Here are some points:
tensor([ 0.2,  0.6, -0.2, -0.6,  0.9,  0.5,  0.4, -0.1, -0.9,  0.1, -0.7,  0.9, -1.3,  0.3,  0.7,  0.0, -1.5, -0.2, -1.5,  0.8,  1.2,  0.7, -1.0,  0.9, -0.3])
tensor([-0.2,  0.6,  0.4,  0.5, -0.3, -0.1, -1.5,  0.0,  0.5,  1.2,  0.7, -0.5,  0.2, -0.4, -0.8, -0.5,  1.3,  0.1, -0.7,  0.2, -2.2, -0.1,  1.3, -1.1, -1.4])
tensor([-0.2,  2.0,  0.6, -0.6, -0.5,  0.2, -1.7, -0.6,  0.2,  0.9,  0.2,  1.6, -0.4, -0.6, -0.2,  1.0,  0.0, -0.5, -0.8,  1.5, -0.4,  0.6,  1.2,  0.2, -0.8])
tensor([ 2.2,  7.1,  0.2, -1.2,  1.6, -5.5, -4.2, -5.4, -2.7, -1.6,  1.4,  2.0,  0.8, -3.2, -1.4, -2.4,  3.7,  0.6, -4.7,  3.5, -6.7, -1.4, -5.2, -1.7,  0.3])
tensor([ 0.2,  1.7,  0.2,  0.6, -0.6, -1.6, -0.4, -0.8,  0.1, -0.6,  0.4, -0.1,  0.8, -0.3, -0.6, -1.2,  1.2, -0.1, -1.1,  0.4, -2.1,  0.6, -1.0,  0.2, -0.8])
tensor([-2.6, -4.1, -0.4,  0.3, -1.0,  3.6,  3.2,  3.1,  1.9,  0.9, -0.2, -0.8, -0.3,  1.2,  1.4,  1.4, -3.1, -0.8,  3.7, -2.9,  4.8,  0.4,  2.6,  1.3,  0.2])
tensor([ 0.4,  1.2,  0.0, -0.6,  0.7, -0.1,  0.9, -0.3, -1.5,  0.1, -0.6,  1.3, -0.7,  0.0,  0.2,  0.0, -1.4, -0.1, -1.7,  1.0,  0.6,  0.4, -2.0,  0.7, -0.9])
tensor([-1.6, -2.0, -0.3,  0.6, -0.1,  0.2, -0.1,  1.0, -0.1, -0.5, -1.2, -0.8, -0.1, -0.3, -1.7, -0.6,  0.0,  0.6,  0.2, -0.5,  0.5, -0.4,  1.0, -1.1,  0.0])
tensor([ 0.9,  1.8,  0.0, -0.9,  0.2, -0.7, -0.5, -1.6, -0.1, -0.3, -0.2,  1.1,  0.1, -0.5, -0.2,  0.1,  0.1, -0.8, -0.5,  0.9, -1.2, -0.2, -1.3,  0.2, -0.1])
tensor([-1.3, -3.0, -0.5,  0.1, -0.1,  2.4,  1.0,  1.2,  1.7,  0.2, -0.4, -1.2, -0.5,  1.0,  0.2,  0.2, -1.2, -0.4,  2.1, -1.7,  3.1,  0.7,  2.6,  0.8, -0.1])
tensor([-1.0,  2.1, -0.2,  0.5,  0.6, -0.6, -1.1, -1.4, -1.0, -0.8, -0.2,  0.7,  0.7, -1.6, -0.4, -0.7,  0.1, -0.3, -1.8,  1.3, -1.0, -0.1, -1.6,  0.6, -0.9])
tensor([-1.1, -3.8, -0.4,  0.9, -0.7,  1.6,  1.0,  2.0,  1.1, -0.2, -0.6, -0.8, -0.3,  1.0, -0.1,  0.4, -1.3,  0.7,  2.2, -2.2,  2.2,  0.3,  2.3, -0.1,  0.4])
tensor([ 0.9,  2.5, -0.5, -1.1,  1.1, -1.2, -1.1, -1.6, -1.5,  0.0,  0.2,  1.0, -0.8, -0.7, -1.3, -0.5,  0.5,  0.1, -2.1,  1.6, -1.1,  0.4, -1.6, -1.1, -0.2])
tensor([-0.4, -0.1, -0.9, -0.4,  0.5,  0.6,  0.1,  0.1, -0.5,  0.3, -0.4,  0.0,  0.0, -0.2,  1.2, -1.0, -0.8, -0.8,  1.1, -1.1,  1.0, -0.3,  0.0,  0.5,  0.0])
tensor([ 1.9,  2.6, -0.1, -0.5,  0.3, -2.1, -0.2, -2.4, -1.7, -1.3,  0.2,  0.3,  0.3,  0.1, -0.7, -1.1,  2.0, -0.5, -1.8,  0.7, -2.7, -0.6, -2.2, -1.6, -0.4])
tensor([-1.0, -4.0, -0.7, -0.1, -0.6,  2.7,  2.5,  2.3,  2.2,  0.7, -0.7, -0.7, -0.7,  1.4,  0.2,  2.0, -2.2, -0.7,  3.5, -2.6,  4.6,  0.3,  2.6,  0.6,  0.6])
tensor([ 0.6,  1.4, -0.1,  0.4,  1.1, -2.9, -2.5, -1.6,  0.1, -1.1,  0.2, -0.5, -0.3, -1.2, -2.5, -0.1,  1.7,  1.4, -2.7,  1.7, -3.0, -0.5, -1.8, -1.4,  0.0])
tensor([ 1.1,  1.3,  0.5,  0.0, -0.4, -3.1, -1.7, -1.9, -1.3, -2.5,  0.2, -0.3,  1.0, -0.7, -1.2, -0.9,  2.3,  1.3, -1.5,  0.5, -2.8, -1.0, -2.1, -1.5,  1.4])
tensor([ 0.8,  0.0, -0.6,  0.7, -0.1,  0.1,  1.5,  0.6, -0.3,  0.2, -0.5, -0.2,  0.2,  0.9,  0.6, -0.6, -0.2, -0.3, -0.1, -1.0, -0.4, -0.4, -0.6,  0.2,  0.4])
tensor([ 0.9,  2.4,  1.2, -0.3, -0.2, -2.0,  0.1, -1.0, -1.0, -0.1,  0.5,  0.5,  0.6,  0.7, -0.7,  0.1,  1.7,  0.8, -1.7,  1.5, -1.4,  0.6, -1.2, -0.5, -0.7])
tensor([-1.0, -1.3, -1.0,  1.3, -1.0,  0.8,  0.1,  1.0,  1.9,  0.3, -0.3,  0.7, -0.6, -0.1, -0.8,  0.7, -0.9,  0.0,  1.7, -0.8,  0.6,  1.0,  1.0,  0.3,  0.4])
tensor([ 1.8,  0.5,  0.1,  0.4,  0.0, -1.7, -1.8, -2.1,  0.0, -0.6, -0.2,  0.5, -1.0, -0.3,  0.2, -0.6,  1.4,  0.7, -1.0,  1.3, -2.7,  0.3, -0.7, -0.3,  1.0])
tensor([ 1.8,  2.9, -0.5, -0.9, -0.5, -1.1, -0.2, -0.9, -0.7, -0.4,  0.8,  1.9,  0.9, -0.6,  1.5,  0.4,  0.0, -0.8, -0.5,  0.2, -1.3, -0.7, -2.0,  0.5,  1.3])
tensor([ 1.8,  1.9,  0.2, -0.2,  0.6, -1.6, -3.0, -1.8, -1.0, -0.8,  0.4,  1.2, -0.5, -1.2, -0.8,  0.0,  1.8,  0.7, -2.3,  2.4, -3.5, -0.5, -1.5, -0.7,  0.8])
tensor([-1.8, -5.2, -0.9,  0.4, -0.8,  4.0,  2.9,  3.3,  3.3,  1.0, -0.7, -1.1, -0.8,  1.6,  0.0,  1.8, -2.8, -0.9,  4.6, -3.6,  5.4,  0.5,  3.9,  0.6,  0.6])
tensor([ 0.0, -0.5,  0.6, -0.3,  0.2,  0.7,  0.3, -0.2,  0.0,  0.6,  0.3, -1.0,  0.8,  0.2,  0.1, -0.6,  1.1, -0.2,  0.5,  0.0, -0.1,  0.5,  1.3,  0.0, -0.9])
tensor([-0.1,  2.9,  0.8,  0.2,  0.6, -3.0, -1.7, -2.4, -0.7, -0.4,  0.6,  0.3,  0.8, -2.1, -1.8, -0.3,  2.3,  0.8, -2.5,  2.2, -4.0, -0.6, -2.6, -1.3, -1.0])
tensor([-0.6, -1.7, -0.4, -1.0,  0.7,  1.5,  0.4,  1.2,  1.3,  1.1, -0.2, -1.2, -1.5,  0.9,  0.3, -0.1, -1.5, -1.1,  1.2, -1.2,  2.4,  0.6,  1.4,  0.0, -0.6])
tensor([-0.2, -0.9,  0.5,  0.2,  0.5, -0.5,  0.3, -0.2, -0.6, -1.0, -0.3,  0.0,  0.4, -0.2, -0.2,  0.4,  0.3,  0.9,  0.4,  0.4,  0.1, -0.5, -0.9, -0.7,  0.5])
tensor([ 1.8,  1.9,  0.4,  0.1,  0.3, -1.8, -1.7, -1.6, -0.9, -0.4,  0.4, -0.6,  0.4, -0.3, -0.7, -0.4,  2.0,  0.5, -2.9,  1.6, -3.0, -0.9, -1.2, -1.0,  0.1])
tensor([-1.2, -3.5,  0.5,  0.2, -0.5,  2.9,  1.8,  1.6,  1.4,  0.5,  0.0, -1.3,  0.5,  1.5,  1.5,  0.0, -0.7, -0.6,  3.2, -2.0,  3.0,  0.6,  3.4,  0.9, -0.6])
tensor([-1.0, -0.3,  0.0,  0.0, -0.3,  1.4,  1.8,  1.2, -0.2,  0.5, -0.2,  0.3,  0.3,  0.3, -0.2,  0.9, -1.3, -0.5,  0.2, -0.5,  1.6, -0.2,  0.3,  0.0, -0.6])
tensor([-1.3, -3.8, -0.7,  0.5, -0.5,  3.5,  2.6,  2.9,  0.5,  0.8, -0.9,  0.4, -0.6,  1.3,  1.6,  0.4, -3.2, -0.7,  2.5, -2.0,  3.9,  0.8,  1.7,  1.6,  0.0])
tensor([ 0.4, -0.6,  0.4,  0.1, -0.2,  0.1,  0.3, -0.3, -0.3, -0.8, -0.4,  0.4,  0.4,  0.1, -0.2,  0.2,  0.4,  0.2,  0.2,  0.2,  0.3, -0.1, -0.1,  0.1,  0.5])
tensor([ 1.6,  3.1,  1.8,  0.3,  1.3, -4.1, -2.3, -3.2, -2.5, -1.9,  0.3,  0.2,  0.9, -0.2, -2.3, -0.7,  4.1,  2.7, -4.2,  4.1, -4.7, -0.3, -2.9, -1.3, -0.7])
Here are 10 more points, each followed by its number:
tensor([-3.0, -4.7, -0.2, -0.4, -1.3,  5.8,  2.6,  4.2,  3.3,  2.2, -1.1,  0.0, -1.6,  1.8,  2.1,  2.2, -4.8, -1.8,  4.8, -3.0,  7.0,  1.6,  5.3,  2.1, -0.6]) 0
tensor([ 1.9,  4.7,  0.7, -1.1,  0.5, -3.5, -2.9, -3.0, -2.4, -1.3,  1.3,  0.8,  1.1, -2.1, -1.1, -0.3,  2.4,  0.2, -4.0,  2.7, -3.8, -1.7, -3.1, -1.3,  0.5]) 1
tensor([-1.0, -1.0, -0.3,  0.7, -0.5,  0.9,  1.4,  0.8,  0.9,  0.0, -0.4, -0.6,  0.3,  0.6,  0.5, -0.8, -0.8, -0.7,  1.0, -1.4,  0.9,  1.0,  0.7,  1.2, -1.2]) 2
tensor([ 1.5,  1.9, -0.3,  0.7,  1.1, -0.9, -0.2, -0.7, -0.6,  0.6, -0.1,  0.8, -0.1, -0.2, -0.6,  0.3,  0.4,  0.6, -1.9,  2.0, -2.0,  0.4, -1.6,  0.3, -0.2]) 3
tensor([ 1.4,  1.8, -0.6,  0.4, -0.2,  0.4, -0.1, -0.7, -0.9, -0.3,  0.4,  1.3,  1.3, -0.8,  0.8, -0.1,  0.1, -0.7, -1.5,  0.6, -0.8, -0.6, -1.2,  0.7,  0.8]) 4
tensor([ 0.4,  0.9, -0.1,  0.0,  0.2, -2.9, -2.0, -0.9,  0.5, -0.4,  0.3, -0.2, -1.0, -0.3, -0.9, -0.3,  1.5,  1.9, -0.5,  0.7, -2.6,  0.5, -0.8, -1.2,  0.2]) 5
tensor([-0.3,  1.2,  0.3,  0.4,  0.3, -0.6,  0.3, -0.5, -0.8, -0.1, -0.6,  0.1,  0.1, -0.4, -1.4, -0.4,  0.7,  0.2, -0.6,  0.9, -1.1, -0.1, -0.8, -1.0, -0.7]) 6
tensor([-0.4, -2.1, -1.3,  0.1, -0.2,  2.8,  2.6,  1.5,  0.6,  0.8, -0.2,  0.7, -0.6,  1.6,  0.6,  0.6, -2.3, -0.6,  2.7, -2.0,  4.0,  1.2,  1.4,  0.9,  0.7]) 7
tensor([ 0.5,  1.4,  0.1, -1.2,  0.6, -0.9, -1.6, -0.8,  0.0,  0.2,  0.8, -0.1, -0.6, -0.3, -0.4, -0.6,  0.7, -0.2, -1.1,  0.6, -0.6,  0.1, -0.2, -0.9, -0.5]) 8
tensor([-0.7, -2.7, -0.9,  0.3, -0.5,  3.5,  2.4,  2.9,  0.9,  1.9,  0.0, -0.8,  0.0,  1.9,  2.6, -0.1, -2.4, -0.7,  2.6, -2.6,  3.6,  0.5,  3.0,  1.4,  0.4]) 9
Which of these numbered points is nearest to each point below, ignoring the direction in which the first points spread most? Its number follows each.
tensor([ 1.7,  2.0, -0.5,  0.6,  1.3, -0.8, -0.1, -0.6, -0.9,  0.4, -0.1,  1.6,  0.1, -0.1, -0.4,  0.0,  0.4,  0.5, -2.1,  2.2, -2.0,  0.4, -1.8,  0.3, -0.1]) > 3
tensor([ 0.0, -1.3,  0.0, -0.5, -0.4, -0.4, -1.5,  0.3,  2.0,  0.4, -0.4, -0.4, -1.5,  0.4, -0.6,  0.5,  0.6,  0.5,  1.4, -0.5, -0.3,  0.7,  1.7, -2.1,  0.3]) > 5
tensor([-0.7, -0.3,  0.2,  0.6,  0.0,  0.1,  0.8,  0.2, -0.2,  0.1, -0.6, -0.1, -0.2,  0.0, -1.1, -0.1,  0.3, -0.2, -0.6,  0.5, -0.4,  0.1, -0.1, -0.6, -0.7]) > 6
tensor([-1.3, -1.4,  0.3, -0.5, -0.9,  2.6,  0.4,  1.5,  1.8,  1.6, -0.3,  0.8, -1.0,  0.4,  1.0,  1.3, -2.2, -1.4,  1.8, -0.6,  2.9,  1.1,  3.0,  1.0, -0.7]) > 0
tensor([-1.1, -2.0, -0.4, -0.6,  0.4,  2.0,  0.8,  1.7,  1.6,  1.3,  0.1, -1.3, -1.5,  0.9,  0.5,  0.2, -1.6, -0.8,  1.8, -1.6,  3.1,  0.5,  2.4,  0.0, -0.7]) > 8
tensor([-1.3, -3.5, -0.7,  0.3, -0.5,  0.9,  0.8,  2.3,  2.3,  0.1, -0.6, -1.3, -1.8,  1.1,  0.4,  0.6, -1.9,  0.6,  3.0, -2.1,  2.0,  1.2,  2.0,  0.4,  0.2]) > 5
tensor([ 0.6, -0.6, -0.4,  0.7,  0.9,  1.5,  1.3,  1.1, -0.1,  0.8, -0.7,  0.1, -0.4,  0.9,  0.3,  0.4, -1.5,  0.1,  0.1,  0.3,  0.9,  0.8,  0.0,  1.0, -0.1]) > 3
tensor([ 1.5,  1.2, -0.4,  1.0,  0.8, -0.3,  0.3,  0.0, -0.5,  0.3, -0.2,  0.4, -0.2,  0.1, -0.2,  0.4,  0.0,  0.5, -1.3,  1.5, -1.6,  0.2, -1.3,  0.5,  0.1]) > 3
tensor([-0.5,  1.2,  0.5, -0.8, -0.8,  0.6, -1.0,  0.4,  0.8,  1.3, -0.1,  0.9, -0.7, -0.3,  0.4,  1.1, -0.7, -0.8, -0.6,  0.6,  0.8,  0.6,  1.8,  0.3, -0.7]) > 0
tensor([ 0.4, -0.3, -0.2, -0.4,  0.5,  0.6,  0.9,  0.8, -0.3,  0.3,  0.0, -0.4, -0.2,  0.5,  1.0, -0.4, -0.8, -0.7,  0.4, -0.6,  0.9, -0.3, -0.5,  0.1,  0.2]) > 9
tensor([ 0.1,  0.5,  0.0, -1.3,  0.8, -0.1, -1.1, -0.3,  0.6,  0.7,  0.3, -0.8, -1.0,  0.1, -0.2, -0.5,  0.1, -0.2, -0.4,  0.0, -0.1,  0.6,  0.5, -0.5, -0.6]) > 8
tensor([ 1.7,  2.6, -0.3,  0.3,  1.3, -1.2, -0.5, -0.5, -1.1,  0.4, -0.1,  0.9,  0.4, -0.2, -0.7, -0.2,  0.6,  0.7, -2.4,  2.5, -2.6,  0.4, -2.3, -0.1, -0.2]) > 3
tensor([ 0.0, -0.9, -0.8,  0.1, -0.2,  1.6,  2.1,  0.9,  0.0, -0.1, -0.2,  1.1, -0.2,  1.1,  0.3,  0.3, -1.6, -0.6,  1.7, -1.3,  2.7,  0.9,  0.7,  0.8,  0.5]) > 7
tensor([ 0.0, -0.6, -0.5,  1.2, -0.8,  1.3,  1.7,  1.4,  1.3,  0.3,  0.0, -0.3,  0.3,  0.5,  0.1,  1.5, -1.4, -0.2,  0.5, -0.8,  0.3,  0.1, -0.2,  1.3,  0.6]) > 3
tensor([-1.8, -2.8, -0.4,  0.8,  0.1,  2.1,  2.3,  2.0,  1.1,  0.6, -1.6, -0.7, -0.3,  0.5, -0.6,  0.3, -1.8, -0.6,  1.9, -1.9,  2.7,  0.5,  1.5,  0.0, -0.7]) > 6
tensor([ 1.4,  4.0,  0.4,  0.2,  0.9, -2.9, -1.4, -2.8, -2.2, -0.6,  0.2,  1.1,  0.6, -1.4, -2.1, -1.0,  2.7,  0.9, -3.3,  3.0, -4.7, -0.7, -2.8, -1.6, -0.5]) > 6
tensor([-0.8, -1.1, -0.2, -1.2,  0.8,  0.8,  0.0,  0.3,  1.1,  0.9,  0.2, -1.2, -1.3,  0.4, -0.1,  0.0, -0.9, -0.8,  0.8, -0.9,  1.9,  0.3,  1.6, -0.4, -0.6]) > 8
tensor([ 1.5,  3.4,  0.4, -0.2,  1.4, -0.5, -0.7, -1.7, -2.1,  0.2,  0.4,  0.9,  1.1, -0.7, -0.9, -0.7,  1.5, -0.2, -2.3,  2.4, -2.8, -0.4, -1.7, -0.1, -0.9]) > 3
tensor([ 0.9,  1.2, -0.1,  1.1,  0.1, -0.6, -0.1, -0.2, -0.1,  0.5,  0.2,  0.2,  0.6,  0.2, -0.7,  0.0,  1.2,  0.6, -1.3,  0.9, -2.4, -0.2, -0.5, -0.2, -0.4]) > 3
tensor([ 1.2,  2.3, -0.7,  0.1,  0.5, -1.0,  0.4, -1.5, -1.0, -0.4,  0.7,  1.7,  0.4,  0.3, -0.8, -0.1,  0.9,  0.0, -0.7,  1.0, -0.7,  0.8, -1.3, -0.2,  0.8]) > 7
tensor([ 1.5,  4.6,  0.5,  0.3,  0.0, -3.9, -1.8, -3.1, -1.3, -1.1,  0.6,  0.9,  1.1, -0.9, -1.1, -1.6,  2.8,  0.4, -3.3,  2.2, -5.0,  0.4, -3.3, -0.6, -0.7]) > 2
tensor([-0.5,  0.2,  0.0,  0.6, -0.6, -0.1,  0.9,  0.2,  0.4,  0.0, -0.1, -0.3, -0.1,  0.5,  0.1, -0.7,  0.2, -0.5,  0.3, -0.8, -0.2,  0.7,  0.2,  0.7, -0.9]) > 2
tensor([ 4.4,  9.6,  0.1, -0.7,  1.3, -6.7, -3.7, -6.8, -4.4, -2.0,  2.2,  3.6,  1.6, -2.0, -3.2, -1.5,  5.4,  1.3, -6.8,  5.5, -7.9, -0.2, -6.3, -2.4,  0.7]) > 7
tensor([ 0.3, -0.3, -1.0, -0.6, -1.1,  1.6,  1.7,  1.2,  0.1,  0.4,  0.3,  1.0,  0.6,  0.4,  2.7,  0.8, -2.3, -1.7,  2.0, -2.0,  2.1,  0.3,  0.3,  1.6,  1.4]) > 4
tensor([-1.2, -3.7, -0.2,  1.0, -0.7,  1.2,  0.7,  2.0,  1.3, -0.2, -0.6, -0.6, -0.5,  0.5, -0.4,  0.4, -1.3,  0.7,  2.7, -2.2,  2.1,  0.3,  2.1,  0.0,  0.4]) > 5
tensor([-1.3, -5.4, -0.8,  0.6, -1.1,  3.4,  3.0,  3.7,  2.2,  0.7, -0.8, -1.8, -1.2,  2.5,  2.5,  0.4, -3.1, -0.8,  3.5, -3.9,  5.3,  0.1,  3.2,  1.0,  0.8]) > 9
tensor([ 0.2,  0.9,  0.1, -1.3,  1.1, -0.9, -1.2, -0.6,  0.0,  0.5,  0.5, -0.7, -0.8, -0.3, -0.5, -0.4,  0.4, -0.4, -0.7,  0.5, -0.5,  0.7, -0.1, -0.9, -0.3]) > 8
tensor([ 1.6,  4.1, -0.4, -0.9,  0.5, -3.1, -1.6, -2.4, -2.0, -0.3,  0.1,  1.9, -0.5, -1.0, -0.3, -0.9,  0.9,  0.3, -2.9,  2.5, -3.1, -0.1, -3.1, -1.0,  0.1]) > 7
tensor([ 0.4,  0.6,  0.0,  0.0, -0.2,  0.1, -0.3, -0.7,  0.3,  0.7,  0.6,  0.2, -0.6,  0.2, -0.1, -1.0,  0.7, -0.7, -0.1, -0.3, -0.4,  0.7,  0.7, -0.6, -0.8]) > 8
tensor([ 0.1,  1.5,  0.0,  0.7, -0.4, -1.1,  0.2, -0.7, -0.2, -0.3, -0.1,  0.2,  0.8, -0.4, -0.3, -0.7,  0.6,  0.0, -0.5,  0.1, -1.6,  0.7, -1.2,  0.5, -0.8]) > 2
tensor([ 0.1, -0.9, -1.0, -0.6, -1.6,  2.5,  2.2,  2.0,  0.5,  0.8,  0.3,  1.4,  0.2,  0.6,  3.0,  1.0, -3.0, -2.0,  2.8, -2.4,  3.3,  0.2,  0.6,  1.9,  1.7]) > 4
tensor([-1.2, -2.5, -0.8,  0.0,  0.0,  2.7,  1.1,  2.2,  1.9,  1.2, -0.4, -1.0, -0.5,  0.5,  0.9,  0.8, -2.3, -1.0,  2.2, -1.5,  3.1,  0.4,  2.3,  1.2,  0.0]) > 8
tensor([ 0.3,  0.7,  0.2, -1.1,  0.1,  0.1, -0.7, -0.4, -0.5, -0.4,  0.6,  0.0,  0.3, -0.2,  0.3,  0.3, -0.4, -0.4, -1.1,  0.4,  0.4, -0.9, -0.5, -0.2,  0.4]) > 1
tensor([ 0.8,  1.2,  0.3,  0.0,  0.3,  0.6,  0.6, -0.8, -1.4,  0.6, -0.1,  0.5,  0.7, -0.2,  0.3, -0.7,  0.4, -0.6, -0.8,  0.7, -0.8, -0.2, -0.8,  0.5, -0.8]) > 9
tensor([ 1.0,  2.6,  0.3, -0.3,  1.3,  0.2,  0.0, -1.2, -1.8,  0.8,  0.1,  1.0,  1.0, -0.6, -0.4, -0.5,  0.9, -0.4, -1.6,  1.7, -2.0, -0.2, -1.4,  0.2, -1.2]) > 3
tensor([ 4.7,  9.7,  0.7, -0.7,  0.9, -6.9, -4.7, -6.4, -4.2, -2.4,  1.9,  3.2,  1.1, -2.0, -1.4, -1.9,  5.3,  1.3, -7.0,  5.3, -8.7, -0.4, -6.3, -1.7,  0.8]) > 7
tensor([-1.9, -5.3, -0.6,  1.0, -1.1,  3.0,  1.9,  3.2,  2.1,  0.2, -1.1, -1.3, -1.0,  1.7,  0.6,  0.5, -2.2,  0.6,  3.7, -3.5,  4.0,  0.4,  3.3,  0.4,  0.5]) > 5
tensor([ 2.2,  5.3,  0.0, -0.4,  0.1, -3.7, -2.0, -3.5, -2.6, -1.1,  1.1,  2.2,  0.5, -0.6,  0.1, -0.9,  2.6,  0.3, -3.5,  2.6, -3.9,  0.0, -3.4, -0.4,  1.0]) > 7
tensor([ 3.3,  7.6,  0.2, -1.2,  0.0, -4.5, -3.1, -4.0, -3.2, -1.3,  1.9,  3.3,  1.9, -2.3, -0.2, -0.3,  3.3, -0.1, -4.0,  3.4, -5.9, -1.8, -4.8, -0.9,  1.4]) > 4
tensor([ 0.6,  1.8,  0.4,  0.7, -0.5, -1.4,  0.0, -1.0, -0.4, -0.7,  0.2,  0.0,  0.7, -0.1, -0.2, -0.8,  1.4, -0.1, -1.1,  0.5, -2.0,  0.5, -1.3,  0.1, -0.8]) > 2
tensor([-2.0, -4.2, -0.4, -0.6, -0.6,  4.2,  2.4,  3.2,  1.6,  0.7, -0.4, -1.2, -0.5,  1.3,  2.0,  1.5, -3.8, -1.4,  2.8, -3.2,  6.2,  0.0,  2.8,  1.3,  0.8]) > 1
tensor([-1.5, -3.0, -0.2,  0.8,  0.0,  2.2,  2.3,  1.8,  0.7,  0.6, -1.1, -0.8, -0.2,  0.8, -0.3,  0.4, -1.8, -0.4,  1.7, -1.4,  2.5,  0.2,  1.6,  0.1, -0.6]) > 6
tensor([ 2.5,  4.8,  0.3, -1.1,  0.4, -3.8, -1.8, -2.5, -2.5, -0.3,  0.4,  1.9, -0.6, -0.8, -0.8, -0.8,  1.8,  0.9, -4.1,  2.6, -4.0, -0.5, -3.3, -1.7,  0.3]) > 7
tensor([-0.5, -1.8, -0.7,  0.2, -0.7,  2.1,  1.2,  1.4, -0.2,  0.4, -0.4,  0.7, -0.6,  0.8,  0.9,  0.2, -1.7,  0.0,  1.1, -1.4,  1.7,  0.6,  0.5,  0.8,  0.4]) > 7
tensor([ 1.5,  1.7, -0.1, -0.3, -0.2, -1.0, -0.3, -1.2, -0.8, -0.4,  0.5,  1.4, -0.2,  0.1,  1.2, -0.6,  0.4,  0.3, -0.6,  0.5, -0.7,  0.7, -1.0,  0.7,  0.8]) > 7
tensor([ 0.8,  2.7,  0.1,  0.6, -0.1, -2.3, -0.8, -1.7, -0.4, -0.6,  0.5,  0.1,  0.6, -0.3, -0.8, -1.1,  1.8,  0.4, -1.6,  1.2, -3.1,  0.6, -1.7,  0.0, -0.8]) > 2
tensor([ 2.2,  3.5,  0.4,  0.5,  0.3, -5.1, -3.4, -3.2, -2.4, -2.0,  0.5,  0.9,  0.7, -2.0, -2.7, -0.9,  4.0,  2.4, -4.1,  2.9, -6.2, -1.0, -2.9, -2.9,  0.8]) > 5
tensor([ 0.1,  0.8,  0.2,  0.2, -0.5,  0.1,  1.3,  1.0,  0.6,  1.1, -0.3, -0.3, -0.4,  0.9,  0.9,  0.2, -0.9, -0.7,  0.1,  0.0,  0.1,  0.5,  0.2,  0.6, -0.5]) > 3
tensor([ 0.0,  0.7, -0.2,  0.7, -0.5, -0.6,  0.6, -0.2,  0.3, -0.2,  0.0, -0.1,  0.2,  0.8,  0.0, -0.6, -0.2, -0.5,  0.2, -0.2, -0.3,  0.9, -0.6,  0.8, -0.5]) > 2
tensor([-1.3, -3.0, -0.5, -0.6, -0.5,  3.4,  1.8,  2.4,  1.0,  0.4, -0.3, -0.8, -0.6,  0.8,  1.5,  1.0, -2.8, -1.2,  2.5, -2.2,  4.5, -0.3,  2.1,  1.0,  0.7]) > 1
tensor([-0.5, -0.9, -0.5,  0.6, -0.6, -0.6, -0.5,  0.3,  0.0, -0.6, -0.2, -0.4, -0.1,  0.0, -0.6, -0.2,  0.6,  1.2,  0.3, -0.8, -0.1,  0.1,  0.3, -0.8,  0.4]) > 5
tensor([ 1.4,  1.8, -0.4, -0.5, -0.2, -0.6, -0.2, -0.8, -0.5, -0.3,  0.4,  1.1, -0.1,  0.6,  1.2, -0.8,  0.1, -0.3, -0.3,  0.4, -0.1,  0.7, -0.8,  0.9,  0.8]) > 7
tensor([-0.6, -1.4, -0.1, -0.6, -0.3,  2.0,  0.9,  1.5,  0.6,  0.0,  0.1, -0.7,  0.2,  0.2,  1.0,  0.9, -1.8, -0.8,  1.2, -1.2,  2.9, -0.5,  1.0,  0.7,  0.8]) > 1
tensor([ 1.4,  4.0, -0.3, -0.4,  0.3, -2.2, -1.7, -2.1, -1.3, -0.8,  0.9,  1.3,  0.6, -0.7, -1.2, -0.7,  1.3, -0.3, -3.0,  1.3, -2.8,  0.2, -2.3, -0.8, -0.2]) > 7
tensor([ 0.2,  0.4,  0.1, -0.5, -0.1,  0.4,  0.1,  0.0, -0.6, -0.4,  0.3,  0.0,  0.4, -0.3,  0.2,  0.6, -0.5, -0.7, -0.4, -0.2,  1.1, -0.8, -0.2,  0.0,  0.6]) > 1
tensor([ 2.8,  6.5,  0.8, -0.5,  2.0, -3.3, -2.4, -4.0, -3.4, -0.8,  0.9,  1.7,  1.9, -1.9, -1.7, -1.5,  3.7,  0.3, -4.9,  4.4, -6.1, -0.8, -4.1, -1.1, -1.0]) > 3
tensor([-0.2, -2.2,  0.2, -0.4,  0.4,  1.1, -0.1,  0.5,  0.3, -0.2, -1.1, -0.6, -1.4,  0.5,  0.7, -0.1, -1.0, -0.2,  0.8, -0.4,  1.4, -0.5,  1.2, -0.3,  0.0]) > 8
